In the data rows, the value 128 means zero.
Here are some numbered points:
[174 152 123  69 184 148 155 132 127  71 108  96  45 179  65 232] 0
[179 141  82  98 162 177 132 167 126  73 113  96  71 143 104 149] 1
[191 126 134 101 169 134 124 100 119  78 104 133  92 175  91 171] 2
[111 134 173 162 134 156 135  99  63 118 130 139 167 165 186  77] 3
[115  93  26 131 138 119 155  95  77 181 139 173 150 139 191  12] 4
[101 147 106 128 102 120  86 162 113 204 118 121 160 104 149 130] 5
[128 124 181 115 113 147 124 143 203  81 164 172  95  95  79 182] 6
[ 59 146  34 157 136 123 111 140 124 210 126 105 178  82 163 126] 7
[ 85 133 103 160 114 127 148 102  72 196 115 123 160 155 188  71] 8
[136  99  96 145 141 176 125 112  39  99 132 165 150 182 181  22] 9
[177 149  68  82 180 218 122 167 146  67 104  91  46 145  65 184] 10
[140 137 117 151 121 198 181 117  65 113 120 112 149 160 182  23] 11
[119 131  70 142 123 183 133 138 114 139 133 140 155 117 153  34] 12
[127 135 145 125 110 121 105 144 162 138 112 115 127 107 110 185] 13
[144 153 157  91 131 151 140 115 117  90 140 162  62 169  89 144] 14
[109 112 115 157 101  91 140 102  94 192 113 144 155 152 185 129] 15
[115 105 144 155 129 169 121 113  77 118 119 141 139 158 186  68] 16
[191 134 137  86 168 133 130 106 148  89 106 129  82 167  64 197] 17
[124 131 110  97 137 119 108 114 130 119 155 159  91 141  78 142] 18
[ 82 120 200 135 100 109 137 115  88 180 131  97 129 173 160 116] 19
[138 136 179 111 117 147  98 152 196  66 150 155  95  93  88 184] 20
[178 125 150 115 135 113 173 156 137  97 116 112  57 145  80 151] 21
[136 137 139 117 128 137 125 126 184  96 158 140 152  62 100 149] 22
[169 114  94 150 144 125 153 133  55  75 115 128 170 152 194  60] 23
[111 115 132 132 110 134 183 116 165 131 161 137 135  86 125  88] 24
[188 170  57  84 205 169  89 105 130  28 117 123  71 145  59 217] 25
[118 140 171 173 136 133  99  85  40 139  90 149 188 171 163 127] 26
[181 163 201 104 133 112 143 195 182 117 133  82  90 104  80 131] 27
[107 128 142 138 118 134 138 117 190 134 152 150 167  67 124 107] 28
[145 133 127 131 152 154 188 121 147 157 122 129  83 118  83 130] 29
[186 160 200 100 137 114 131 177 187  92 122  86  86 118  79 167] 30
[ 55 117  97 136 107  76 126 121 130 255 127 154 142 121 151 120] 31
[108 140 128 142 105 118 115 130 162 124 135 132 145  65 143 165] 32
[146  75  96 147 128  76 202 121 119 194 136 113 169 152 194  21] 33
[143 123  89 101 164 133 183  91 180 154 110 103 109 157  89 145] 34
[117 138 175 130  85 118 135 160 145 115 154 128 143  80 124 123] 35
[164 129 122  97 184 167 114 146 139  94 114  99  61 143  54 162] 36
[142 150 172  91 147 111 107 106 134  95 142 135 103 150  53 221] 37
[120 134  48 143 136 203 129 121  95 138 132 153 162 113 151  22] 38
[169 125 113  84 188 169  83 156 134  81 109  90  62 153  54 172] 39
[205 159 155  86 177 133 119 143 185  34  99  75  60 157  71 251] 40
[ 62 116  63 131 101  63 121 119 142 246 130 156 158 117 152 119] 41
[141  93 229 157  97  83 104 141  65  78 123 113 163 203 191 112] 42
[153 110 107 141 133 133 154 126  81 132 111 124 131 161 148  91] 43
[157 127 148 101 156 107 135 138 180  65 130  91 111 130  82 229] 44
Which three points above are nearest to each new point by angle? Their numbers follow each, smallest number first.
[ 86 147  68 138 141 127 111 127 128 180 127 114 158 100 129 156] 5 7 41
[146  93 210 155  93  90  93 145  46  88 121 125 158 200 188  94] 3 26 42
[140  88  35 141 143 109 167  85  68 170 129 171 154 146 211   0] 4 9 33
[121 128 138 138 120 145 137 133 191 112 154 142 157  66 128 107] 22 24 28
[152 149 162  96 145 120 128 113 137  97 135 128 100 133  43 220] 17 37 44
[153 151 167 114 125 144  49 168 142  63 114 112 115 108 129 142] 20 30 40
[116  95 208 134  86  88 148 124 165 107 161 141 145 117 127 142] 6 28 35
[105 141 115 150 122 123 102 115 132 126 120 123 149 100 173 151] 5 7 32
[119  92 159 157 132 189 127 111  47 114 117 147 136 192 196  29] 3 9 16
[132 114 160 150  64  25  62 121  85 171 112 160 172 137 161 176] 15 26 42
[ 99 129  94 161 123 127  95 150  34 178  93 123 170 161 169  81] 8 15 26
[209 135 180 101 141 114 202 181 166  97 109  94  19 138  28 181] 21 27 30
[162 107 218 137 126 105 133 144  88 104 110 105 134 179 151 122] 3 19 42
[136 138 124  97 141 124 107 138 137 103 153 140  84 132  76 140] 18 36 39
[ 81 114 138 160 119 120 139  86 188 167 118 113 196  73 158 179] 7 28 32
[136 135 155 120 126 123 109 127 200  84 153 155 146  51 103 125] 20 22 28
[ 46 115  82 146 133 127  96 127 140 160 126 108 164  87 167 164] 5 7 41
[132 107 189 150 110  91 109 134  83 105 123 123 163 176 183 119] 3 26 42
[105 155 100  89 134 139 171 128 144 146 162 135 108 141 126 151] 18 29 34
[129 118 101 160 102  98 154 102  83 190 107 150 144 164 200 102] 8 15 33
[170 135 121 128 135 100 153 160  96 100 124  92 124 142 167 111] 23 42 43
[106 168 160  99 155  84 162 115 139  91 175 120  94 118  87 153] 14 37 44
[ 97  95 193 131  84  72 158 127 165 146 157 136 139 119 132 153] 19 28 35
[160  85 228 154 119 100 124 163  47  96 110  96 148 191 188  64] 3 16 42
[106 102 230 161  73  60 102 141 165 173 109 100 179  84 145 195] 13 32 35
[123 138 158 126 115 122 148 126 190 102 170 148 158  40 101 142] 22 28 35
[127 108  80 144 134 122  80  97  40 123 118 161 148 150 163  67] 4 9 16
[121 129 108 153 120 174 166 111  66 139 121 125 156 160 183  42] 9 11 16
[133 116 104 136 133 149 143  94  98  98 135 161 130 166 147  98] 9 16 23
[133 149 145  97 157 114 119 160 133 135 139  99 106 124  70 104] 27 30 36
[168 127 116 130 148 141 152 129  76  69 114 122 136 163 159 116] 9 23 43
[129 160  56  83 180 109  90  80 162  83 134 129 104 140  45 219] 18 25 37
[139 151 155 115 131 131 143 134 190 100 147 122 129  66  90 165] 6 20 22
[106 131  76  98 147 124 160 104 171 163 124 137  72 156  93 199] 0 18 34
[166 119 133 132 142 125 148 118  83  79 111 128 138 173 158 124] 23 42 43
[141 152 142 109 143 119 139  93 163 141 113 135 118 137  84 220] 17 37 44
[ 98 137  49 157 124 121 110 130 183 154 130  92 189  31 139 127] 7 28 32
[102 110 145 130 125  89 122 100 137 158 123 122 151 127 120 200] 13 31 37
[182 153 119  93 199 155 151  45 194  87 108 127  69 155  53 201] 0 2 17
[102 113 127 159 133 139 141  96 158 147 119 119 181  97 164 132] 7 28 32
[ 77 140  71 160 123 133 146  99  62 226 103 114 149 154 191  62] 4 8 15
[147 111 116 139 165 168 126 130  93  86 133 135 124 160 156  47] 9 11 16
[ 77 103  48 155  82 158 102 117 126 219 119 148 193  72 150 130] 5 7 41
[116 118 128 161 118 117 143 109 212 133 120  94 158  65 154 157] 22 28 32
